Turns in one plane each, and the order they were made in; the first pair answered:
Vodu:
[ 14.7  15.3 -10.7  -8.5  -3.7  -3.9 -31.3 -31.9  11.5   5.2  -5.5  -9.2] -> [ 29.1  -4.7  -3.6 -11.0 -14.8  -9.0 -17.2  -0.4  10.7 -18.1  14.3 -28.3]
[10.2 -4.2 -5.2 -7.1  6.1 -7.4 10.0 10.7  2.4  7.7  8.7 -4.9] -> [ 3.6 -0.5  2.3 -7.2  7.5 -1.2 10.9 15.0  1.7 10.2  5.1 -0.3]
[-35.1  -8.4  18.7  23.7  -4.8  32.1  -9.0  -5.0  -7.8   7.3   0.6   5.3] -> [-25.2  -2.4  -1.4  20.5  -4.6  19.1 -22.4 -37.9  -5.5  12.6  -0.6  -1.0]
Dipo:
[-22.5   4.3  -5.2   5.6   0.7   0.3  -4.1   4.4  -5.2   2.5   1.1   4.0] -> [  1.0   5.4 -18.2   0.2   3.5  -7.9  -6.9 -10.8   6.4   5.7   5.0  -1.1]
[ -2.4   6.1   4.0  -3.6 -12.1  -8.8  -7.7 -10.2   0.2  -0.1  -0.9  -5.6] -> [  8.2   3.7   2.1  -5.4 -11.0  -9.5  -1.9   2.1   6.3  -4.6   2.9  -8.2]
[  7.2 -14.8   0.1  -3.0 -13.8  -5.7 -12.2  -8.8 -13.2 -12.3   6.3 -14.1] -> [  9.0 -16.0   3.5  -2.3 -12.0  -5.3  -5.8   2.0 -11.4 -14.6   9.4 -15.1]
vug:
[ -0.2   1.2 -18.9  -0.7  -2.0 -17.8  -2.1   2.6  -6.1  -2.6   7.8 -16.9] -> [ 13.2   6.2 -17.7  -5.1   6.0 -15.1  -3.2  -6.5   6.9   8.3  -0.7  -6.4]
[ 18.4  16.5  14.7  -6.9   7.7   5.5   3.3 -24.0  -0.4   4.2 -16.7   1.7] -> [ -7.6   4.9  15.2  -1.5  -8.0  -3.0   0.7  -8.1 -27.9 -15.5   1.3 -15.7]
[  5.5 -10.4   0.0  -2.9  -7.2  -7.2   7.2 -18.3 -16.9  -2.1  13.8 -13.5] -> [ 24.9  -9.0   0.5  -9.2   0.3  -4.4  11.8 -16.3   1.1   3.8   9.8  -7.9]
Pez:
[19.2  3.2 -6.7 -9.8 -0.6 -2.8  6.2 13.2 12.7 -7.3 10.1 -6.9] -> [ 15.2  -0.7  -4.2  -8.0  -1.1  -0.1   6.6  16.4  10.0 -12.9  11.6  -9.9]
[ 4.2 21.5 28.1 -6.5 15.7 -4.2  1.1 29.7 10.5  2.9  1.0  6.6] -> [  4.9   2.9  38.5  -3.0  -2.4   4.9  -4.4  15.0 -13.4 -21.4  10.5  -4.1]
[ 31.4  11.0   0.5 -24.3  10.2  -8.8 -19.0 -46.6  15.8  13.2 -11.1  -1.8] -> [-20.2  26.5  -1.2 -16.7  26.3 -22.2   6.7  34.1  16.4  28.0  -3.1   5.0]
[ 8.4 15.8 12.5 -3.1 12.0  2.8  3.7  7.8  4.3  9.1 -3.3 16.3] -> [ -3.1   5.3  19.8   0.2   0.2   5.7   4.3  17.5 -14.3  -4.3   3.9   6.7]
Then:
(2 to 3 turns a pair)
[-19.6   0.4   0.4   6.7   2.1  -6.7  21.5  44.1   9.7   1.1   9.9   4.5] -> [ -4.6  21.0  -8.9   3.9  18.2   0.2   5.5  -4.5  23.7  25.4 -14.2  24.5]  vug then Dipo
[ 11.7   4.4 -21.0  -2.9  -1.0 -13.2  -2.2  -7.1   9.2   7.4  -0.1  -7.7] -> [-13.5   3.8 -14.1   1.2  -0.1  -9.3   6.0  22.5   1.3   6.7   3.5  -5.6]  Pez then Vodu
[ -1.0   9.2   3.6   7.8  11.4  22.3  -1.4 -22.2  -2.9  15.5 -25.4  24.0] -> [-32.5   1.0  10.3  15.4  -3.5  18.6   2.0   5.4 -30.2   0.8  -9.0  11.4]  vug then Vodu
[28.2  9.5 -3.9  9.9  7.8  2.3  8.5 -9.2 27.6  1.6 -3.3 10.6] -> [  4.9  14.5 -18.5  13.7   1.8 -10.4  -9.9 -30.3   5.9   1.9   3.8   4.8]  vug then Vodu then Pez
[-7.6  2.0  8.4  0.7 11.6 17.4 33.2 10.0 10.9 -7.4 -2.9 15.3] -> [-30.3  -2.7  -0.9   7.0  -1.0   4.7  21.1   3.2 -13.1 -17.9   9.7   0.7]  Vodu then vug
[ 48.6 -11.1  16.5  -7.8 -11.6  39.8   3.8 -21.2 -13.0 -18.7   9.0 -20.5] -> [ 43.8  27.0  -2.0  -8.8  23.0  30.7  10.2 -11.0  25.7  28.1 -13.6   8.0]  vug then Vodu then Pez
[ -8.1   6.1  11.5  -2.9  -3.6  20.6 -10.4 -15.0 -21.2  10.4 -24.2  11.1] -> [ 14.4  13.7 -30.3 -12.2   6.2 -19.2  -6.9  -7.5   1.6  14.4  -3.3  -8.8]  Vodu then Pez then Vodu
[  7.8  -3.4  23.2   0.4 -11.2  23.8   7.6   1.3  -5.3 -11.7  -9.9   5.8] -> [ 12.1  16.5   7.4  -3.5   5.0  14.9   2.0 -10.2  14.1   9.1 -20.6  18.5]  Vodu then Pez then Dipo
[-31.3  25.1 -14.3  13.5  32.8 -19.1  -1.8  14.1  -9.3  33.9  -8.4   7.5] -> [ -4.9   9.7 -33.0   5.8  21.9 -44.2  -1.0  17.9  -6.3  15.5  18.4 -20.2]  Vodu then vug
[-27.0   9.9   4.3  15.2  16.8 -22.2  15.4  24.3 -22.9  17.0  -2.1  -7.9] -> [-19.3  -5.1   3.9  14.6  -1.4 -20.1   0.6  -8.5 -43.4  -2.3   5.8 -19.8]  Vodu then Pez then Vodu
[-10.7   9.1   7.9   1.7  -0.9   1.4  10.3  21.9   0.7   7.5  -5.8   8.4] -> [ -8.0  -0.6  15.8   5.3 -12.8  14.1  -2.7  -4.8 -15.3  -4.8  -8.8   6.4]  Pez then Vodu
[-25.9  -3.3   0.1   2.9 -17.2   8.5 -12.4 -25.0 -36.5  -4.4  -7.5  -9.3] -> [ 16.3 -15.8  -2.6  -8.3 -11.4  -3.6  17.4  32.7  -5.5 -17.0  13.5 -25.6]  Pez then Vodu then Dipo
[ 12.2  10.6 -23.2  -9.9   9.5 -18.1   0.2   0.7  20.0  11.5   9.7  -2.8] -> [-26.5   7.5  -2.1  -0.7   5.6  -7.7   6.3  29.5  -1.5   2.8   8.7   1.6]  Pez then Vodu
[ 19.1 -13.1 -15.8  10.9 -10.9   5.9  -6.4   0.2  -2.8 -19.6  14.0 -14.8] -> [  5.3   6.1  -8.1  13.5  -0.8  23.6 -14.0 -22.6   2.4   5.0 -13.9  13.5]  Vodu then Vodu then Dipo
[-11.7 -13.7 -10.3  -3.6 -11.1 -14.6  11.9  28.7 -15.4 -22.7  20.6 -21.6] -> [  3.8 -17.6  13.0  -3.1 -19.3  19.1  -7.4 -31.0 -22.6 -23.6  -4.3  -7.3]  Vodu then Pez
[-11.9  18.7 -27.0   2.1  28.8 -21.0   0.3  -2.3   6.3  36.2  -8.2  -0.4] -> [ -8.2   9.7 -36.9   2.0  17.8 -32.4  -6.3 -10.5  -4.5  21.2   4.7 -16.8]  Vodu then vug
[ 18.7   1.9   3.1  -3.7  19.0  11.8   9.5  -6.3  18.5  12.6 -13.8  13.9] -> [-29.7  -2.2   2.0   4.8   6.8   1.4  10.1  27.4 -13.4  -1.6   7.5  -0.6]  Pez then Vodu then vug
[-7.2 -6.4  2.0  3.8  4.1 -6.0 14.4 44.8  3.7 -1.1  6.1 -2.2] -> [-27.9   1.0  -5.0   9.8  -5.3  -3.1 -21.9 -22.5 -22.4   6.7  -5.8   2.7]  Dipo then Pez
[ 21.3   1.2 -10.7  -6.4   3.4   0.7 -10.3 -23.2  10.7   3.6  -3.0   4.1] -> [-25.3  12.8 -11.6   1.8  11.5  -5.0  -3.4  11.7  -0.4  14.0   0.1   8.5]  Pez then vug
[  0.2 -11.3  14.6   0.5 -11.3  25.5  23.4   2.5  11.2  -8.8  -5.2   4.1] -> [-18.8  -8.8  10.8   6.1 -14.8  24.8   9.8 -15.3  -2.6  -6.8  -9.8   3.9]  Pez then vug
[  4.6   5.1  10.9 -10.6   5.6   7.0 -14.5 -35.5   4.6   1.7  -7.5   4.8] -> [ -4.9  17.0   1.9 -12.7  21.1  -4.2  -1.4  -2.7  22.5  18.5  -4.8   9.6]  Pez then Dipo
[ 36.2   1.1 -39.6 -11.4   6.4 -42.9  -6.7 -23.3   8.9  -3.6  20.8 -21.1] -> [ 19.0  25.3  -9.7  -2.2  25.3  -2.5  -9.4 -46.4  17.7  27.8 -24.1  26.1]  Vodu then vug
[-39.3   6.0 -16.6  11.3  -8.6 -14.2 -23.3 -23.2 -30.1  -0.2   7.3  -9.3] -> [ 20.8 -16.2 -19.2  -3.9 -15.7 -20.0  -2.3   1.4  -7.7 -24.8  29.0 -33.3]  Vodu then Pez then Vodu
[  0.9 -15.4  11.9   6.0 -23.0   2.4   2.6  15.3 -23.3 -23.2  14.8 -12.8] -> [  1.5   5.8  29.0   6.6   0.7  26.5   8.3  11.4   1.9   7.0 -16.7  21.4]  Pez then Dipo then Vodu
[-14.2  12.3 -27.1   6.9   6.3 -33.6   0.6  41.7  -1.3   1.9  24.3 -23.0] -> [ -3.8 -17.3   3.9   9.5 -23.3  -3.4 -17.6  -4.6 -37.5 -31.3  20.6 -32.7]  Vodu then Pez
[ -1.1 -16.0  22.6  -5.8  -8.2  20.6   5.1   8.4  -4.6 -14.6   4.0   6.7] -> [ 14.7   3.3   4.4 -11.0  10.9   8.7   5.1   0.6  24.1   9.8  -6.7  18.1]  Dipo then Pez then Dipo
[ 15.3   1.2 -21.2  -4.4   7.4 -23.7  11.2  32.0  27.6   5.7  10.9 -12.1] -> [-49.7  10.6 -10.4  12.3  -0.9 -14.0  -8.7  10.4 -13.4  11.7  -1.1   0.8]  vug then Pez
[ 10.4   4.5 -19.6 -12.2   4.5 -16.8 -12.3 -22.2   4.4  12.1   7.6  -0.3] -> [ 17.2  -9.2 -15.4 -13.6  -6.0 -16.7  -6.7  -7.4  -2.8  -3.6  20.7 -13.2]  vug then Dipo then Pez
[-21.1   3.1  -3.3   4.0   5.4 -21.4   4.8  37.5   4.2  -3.5  19.0 -11.5] -> [-21.8 -14.9  20.1   7.5 -13.9   1.0  -3.8  13.0 -20.3 -24.5  14.8 -13.8]  Vodu then vug then Pez
[-13.8  -7.3  10.3  14.6   0.9  17.3  12.1  17.1  -3.3  -2.4  -3.2   5.5] -> [ -0.9  -0.3 -18.8  10.8   4.4   0.2  -9.3 -28.2  -1.6   6.2  -3.0  -1.1]  Vodu then Vodu
[  7.5   6.6  -9.2 -10.7   2.4  -9.9   2.6  18.1  14.9  16.3  -3.5   5.9] -> [  4.4 -12.8  -3.9  -9.4 -19.4  -8.6  -6.0   4.0 -11.3 -10.7   8.2 -13.2]  vug then vug then Pez
[-26.9  -6.0  13.6   7.0  -6.8   2.4   8.7  35.8 -11.8  -6.5   5.8  -3.0] -> [-25.7  17.1   6.0   6.7  11.8   5.1   5.0  18.7   7.9  22.5 -13.3  18.8]  Vodu then vug then Vodu
[-17.6 -12.2  17.0   8.3 -18.7  16.7  -1.2   0.5 -26.6 -15.5   5.8  -3.8] -> [-16.9  -3.6   5.2   6.6 -13.8  11.3 -16.2 -28.9 -27.7  -4.1  -0.4  -0.5]  Vodu then Vodu
[  8.0  -4.5   4.4   6.7  -8.7 -14.9   0.4  -6.5 -16.9 -11.1   4.6  -3.5] -> [ 16.7  -6.1  12.5   4.0  -5.4  -7.8   6.3   5.8  -7.2 -13.2   4.7  -0.5]  Pez then Dipo then Pez
[  7.5  14.2 -23.6  -5.3   1.0 -12.7 -13.1 -38.9   3.7  14.2   2.6   6.6] -> [-31.0  -2.7  -6.9   4.5 -17.4 -10.9  -5.9   0.8 -28.6 -12.0  21.0  -9.2]  Pez then Pez
[ -7.0  -7.4 -19.2  -1.9 -10.3 -29.8  -4.3  10.3  -9.2 -13.1  35.6 -30.1] -> [ 15.3 -28.2  19.4  -4.2 -19.8   8.3   0.7   2.8 -11.7 -30.5  22.4 -20.5]  Vodu then Pez then Dipo
[  0.6  -2.4  -6.5  -7.5   0.8   3.9  -1.5  23.0  14.8 -18.9  -0.9  -6.8] -> [  0.7   8.9 -18.5  -7.2   6.3  -0.1 -14.7  -6.1  17.3  -7.3  -9.3  -2.2]  Vodu then Vodu then Vodu
[ 18.4   0.7  -8.5   4.4   7.9  15.8  -3.0 -28.7  27.3  19.3 -17.6  -3.0] -> [  7.9   1.1   3.8   5.4  13.2  26.3  10.5   3.3  29.5  22.3 -22.0   3.7]  Dipo then Vodu
[ 19.3 -20.4   8.2  -0.5 -10.6  -8.2  -4.4 -10.4 -12.4 -16.5  10.7 -10.6] -> [ 34.2  -6.6   2.9  -4.0   4.6  -5.1  -7.1 -23.0   7.0   2.5  -3.4   5.1]  Dipo then Pez
[  4.5   8.1 -16.4  -5.6  -4.0 -26.4 -12.4 -13.1 -14.1  -6.0  10.3  -2.7] -> [ 14.7  18.6 -13.2  -9.2   8.8 -20.1  -5.3  -7.2   8.2  10.9  -1.3  13.9]  Pez then Vodu then vug
[  6.9   2.0  19.0   3.9  11.7  18.5   8.8 -10.7  12.5   6.0 -26.0  19.8] -> [ 29.7 -17.7   9.8  -1.4  -2.4   4.5  16.1   5.5  11.0 -16.4  -1.1  -7.9]  Vodu then Vodu then Vodu
[-13.9 -20.3   6.8   2.7 -22.7   9.2  -4.8  10.7 -18.4 -21.2   0.0   2.0] -> [  3.3   1.6   5.6  -0.1   2.1  15.3   0.9   8.3  17.8  10.9 -24.4  29.4]  vug then Pez then Vodu
[-11.3  13.8  15.5   0.0  14.4   4.6  19.2  19.2   1.4   8.7  -7.2  17.1] -> [ -2.4  19.6  -6.2  -2.2  11.5  -6.9  -4.4 -29.4  -0.5  16.4 -11.5  14.0]  vug then Dipo
[ -6.6  21.6 -15.7   0.0  15.6 -10.7  -7.0  -7.1  21.5  19.1 -13.0   2.4] -> [ -0.2  -7.9 -12.2  -0.7 -10.5 -17.5  -9.8  -4.4  -5.4 -17.8  13.4 -30.2]  Vodu then Pez then Pez
[  2.2 -19.4  -3.4  -0.8 -19.4  -4.5  -8.0 -18.0 -19.5 -24.8   8.7 -20.2] -> [ -3.4  21.9 -19.3  -2.3  15.0 -10.3  -2.5 -12.5  18.8  24.7 -14.8  14.4]  vug then vug then Pez
[-14.8 -29.2  29.9   1.2  -5.9  17.9  16.3  15.4  -7.9 -14.7  -8.6   9.1] -> [-30.5   6.4 -10.2   0.2  20.0 -11.2   2.2  -8.2  11.8  25.2 -17.7  24.1]  Vodu then Vodu then Pez
[ 27.9 -13.3 -16.1  -4.5  -5.6 -12.2  -0.7 -10.8   3.0  -4.7   8.2 -17.2] -> [ 19.1   3.6   3.9  -0.1  11.1  10.5   6.8  -4.8  15.7  19.1 -16.9  14.2]  Dipo then vug
[26.6  9.7 -9.4 -9.4 -3.9  4.2  4.5 -3.4  4.6 24.8 -8.2 13.3] -> [-13.7  13.7 -11.4  -0.1  -7.1  -0.2  -3.9  -4.9 -17.9  27.7  -5.7  10.8]  Pez then Dipo
[ 30.7   4.7 -12.3  15.0  -4.2 -21.5   5.4  21.8  27.6  -0.4  18.3   3.8] -> [ 36.4 -11.7  -6.2  17.4 -21.6 -15.4  -2.9   3.5   8.2 -19.2  23.9  -7.6]  Pez then Pez
[-29.1  20.8  13.2  -0.8  14.7  10.9  -1.6  18.5  -2.1  12.3  -0.8  17.6] -> [-15.1   6.2  -8.5  -3.2   0.4 -15.9  -3.4  28.0  -9.7  -8.5  28.4 -11.5]  Vodu then vug
[-21.5  14.9  10.6   7.1   7.7   8.6  -6.4  -6.1   4.8  19.8 -13.1  23.0] -> [ -3.4  -3.5 -10.7   0.5 -11.1 -15.8 -19.5 -27.1 -12.0  -6.1  15.9 -12.6]  Pez then Vodu then Vodu
[  2.2   9.4  16.7  -3.0   4.8  16.5  11.4  17.6   7.0  10.2 -10.3   4.2] -> [ -5.1  -3.3   0.9  -3.0 -10.8  -4.5   8.9  21.2 -11.5  -6.7  12.7 -20.7]  vug then Vodu then vug
[-13.7  10.5   4.3  -5.8  10.1   9.7  -2.5  -0.4  -5.5   7.1  -6.7  20.7] -> [ -3.7  -5.2 -10.1 -10.4  -2.2 -10.8  -1.4   8.4 -12.0 -12.6  18.2  -8.0]  Vodu then vug
[ 16.0  13.3  -3.7  -0.7  13.8  28.2   7.7  -2.5  20.3  27.7 -20.3  24.8] -> [-35.1  -4.5 -17.2  10.4 -20.0   2.2 -11.1  -1.7 -35.9  -5.2  14.7 -11.4]  Dipo then Vodu then vug
[-13.7  -5.5   5.2   2.9 -17.4   6.6 -13.5 -24.0 -16.6  -6.3  -3.7   1.9] -> [ 29.0 -14.6   2.3  -8.5 -12.8   1.9   7.2  -0.8  10.8 -13.5   5.6  -7.5]  Vodu then vug
[ 43.5 -12.0  24.8  -8.6   0.9  23.1   3.9 -34.8  18.7  -6.0 -15.4  10.5] -> [ 21.9   7.1  13.8  -7.1  22.8   7.8  27.8  25.9  41.4  14.0 -12.5  18.0]  Vodu then Pez
[ 21.7 -19.8  21.7  13.4   2.1  -2.9 -29.7  -5.7 -17.8 -19.0   7.5  11.5] -> [  8.6  -1.0   2.4  16.6  13.6 -18.2 -41.8 -20.9 -13.0   2.9   1.4  17.8]  Pez then vug then Pez
[-16.1 -23.2   3.0   2.4 -17.5 -14.2   5.3  30.3 -23.0 -31.9  34.2 -28.1] -> [-22.9  -7.8  -4.0   3.2   1.8 -24.7  14.6  55.5  -6.5 -10.6  29.5 -17.1]  Pez then Pez then Pez
[ 14.6  22.5 -16.2  -1.1  17.7 -15.4  -3.7 -10.3  22.6  13.0  10.0  -0.6] -> [  8.1   4.4  -6.8   0.7   3.0 -16.5   7.0  23.7   5.9 -11.5  32.4 -18.2]  Vodu then Pez
[-21.1   3.7   7.3   7.4  10.0  12.0   4.5  -0.7 -10.9   9.9 -11.4  18.9] -> [-25.2  10.1 -11.4   8.1  11.3  -5.0   2.2  -3.8  -9.8  13.4  -4.3  11.5]  Vodu then Pez
[ 20.6  14.0 -24.0  -0.4  -5.9  -2.8 -13.2 -22.6  11.5   2.2   3.9   7.3] -> [ 13.0  10.2 -23.3   0.6  -3.3  -9.8   2.7  23.9  12.3  -5.7  17.5  -1.5]  vug then vug then Pez
[ -9.4 -13.4  19.7   6.5 -27.0  18.8  -1.7  18.9  -5.5 -15.9  -7.4  -6.8] -> [-11.1  16.6   6.2   4.3  -0.7  13.5  -1.9  12.0  21.8  20.2 -27.3  14.7]  Pez then Pez then Dipo
[ -8.8  20.7  -2.2  -0.2  17.4   1.1   4.4   9.3  16.5  22.0 -12.3  17.9] -> [-28.9   7.3  -7.0   4.8   1.9 -13.8   6.1  28.0  -8.5   3.2   9.4  -3.5]  Vodu then Pez
[ -5.0  -0.1   2.7  -0.4  -3.5  12.3 -19.1 -19.4  -7.3  -6.6   8.0  -7.7] -> [ -8.5   6.8  -2.7  -0.7   2.0  10.3 -19.1 -22.7  -3.5   2.1   4.9  -5.6]  vug then Pez then vug
[-19.1 -19.7  26.8   0.0 -13.2  16.2  14.6  20.6   1.0 -10.8   5.0   1.8] -> [-21.2   0.6  18.6   2.4  -2.1  21.7  -2.3 -21.4   6.5  11.7 -17.0  19.7]  Vodu then Pez then Pez
[-14.6  -1.7 -10.5  -2.2  -1.1 -16.6   5.1  25.3  -9.3  -5.9  12.7 -11.2] -> [-30.5  13.6 -11.1   2.8   7.5 -10.5  -2.5   5.7  -8.3  12.9  -5.0   7.9]  Vodu then Vodu
[ -0.8   1.8  39.7 -14.7  -1.3  25.0  -9.7 -11.0 -17.0  16.8  -2.4  26.1] -> [  8.2 -19.6  19.8 -18.4 -19.8  -4.1  -9.0   5.5 -31.4 -12.8  32.9 -10.2]  Vodu then vug
[-15.2  10.4  18.3   4.4  10.3  12.8  -3.3   8.6 -13.5   7.2  -5.5  14.5] -> [-0.8 20.9 -7.9 -2.9 18.7 -7.8 -8.4 -3.9  3.1 18.9 -0.9  9.5]  Dipo then Pez then Dipo
[ 14.7 -15.3  -8.0   4.3 -10.5 -13.6   1.8  -3.6  -3.6   0.6   7.4 -22.9] -> [ 15.9 -13.0  -4.6   5.7 -10.1  -3.4  -5.1 -20.1  -9.0   2.9  -1.9 -17.3]  Dipo then Pez then vug
[  4.2   4.0  -9.6  23.7   0.0  -8.4  14.3  30.6  22.8 -17.1   9.3  -8.9] -> [-25.5  21.2  -0.6  32.3   8.8   9.4   3.8  11.9  15.2   2.7 -14.7  14.3]  Vodu then vug
[-35.6  15.0 -11.7  14.1   5.7  -4.8  -4.4  21.2 -13.8  24.4  -7.4   6.1] -> [-28.0   5.0 -22.5  13.5  -7.0 -13.7 -19.2  -6.1 -28.5  11.1   3.3 -11.5]  Vodu then Pez
[  8.4   7.1  10.0  -6.8  21.4  -2.4  12.1  20.6  -3.9   9.5 -16.9   4.7] -> [ 18.4   1.1  18.2  -6.5  18.1   7.9   4.8   3.8  -7.5   4.7 -20.8   5.6]  Pez then vug
[ 15.5  -8.9  12.0   2.5  -3.2  26.8 -10.2 -16.1  -3.3  -6.7  -7.1  17.5] -> [-4.8  8.1  0.9  5.2 13.4 11.3  4.9 27.3 14.0 11.7 -2.7 22.4]  vug then Pez then Pez
[ 3.3  2.4  2.9 -1.0 10.8 -2.6  8.6 39.5 15.5  4.4 13.0 -4.3] -> [ -3.0  21.1 -12.1   0.9  18.8  -4.9 -10.3  -2.5  17.2  24.9  -4.6   9.0]  Vodu then Vodu
[ 17.9  23.7  -3.4  -0.8   7.4 -15.7  13.1  -7.6  25.1  14.2 -20.5  15.2] -> [-17.6  27.3   6.1   7.0   6.0  -8.4  14.2   8.3   9.8  15.7 -23.0  22.6]  Vodu then Dipo then Vodu
[  9.5  38.8 -50.1  -2.2  -3.8 -30.1 -25.2  -0.7   4.7  -6.9   9.5 -10.8] -> [ 20.3  51.2 -28.0  -4.2  14.4  -8.1  -7.2  21.9  33.6  12.9 -11.0  14.6]  Pez then Vodu then vug
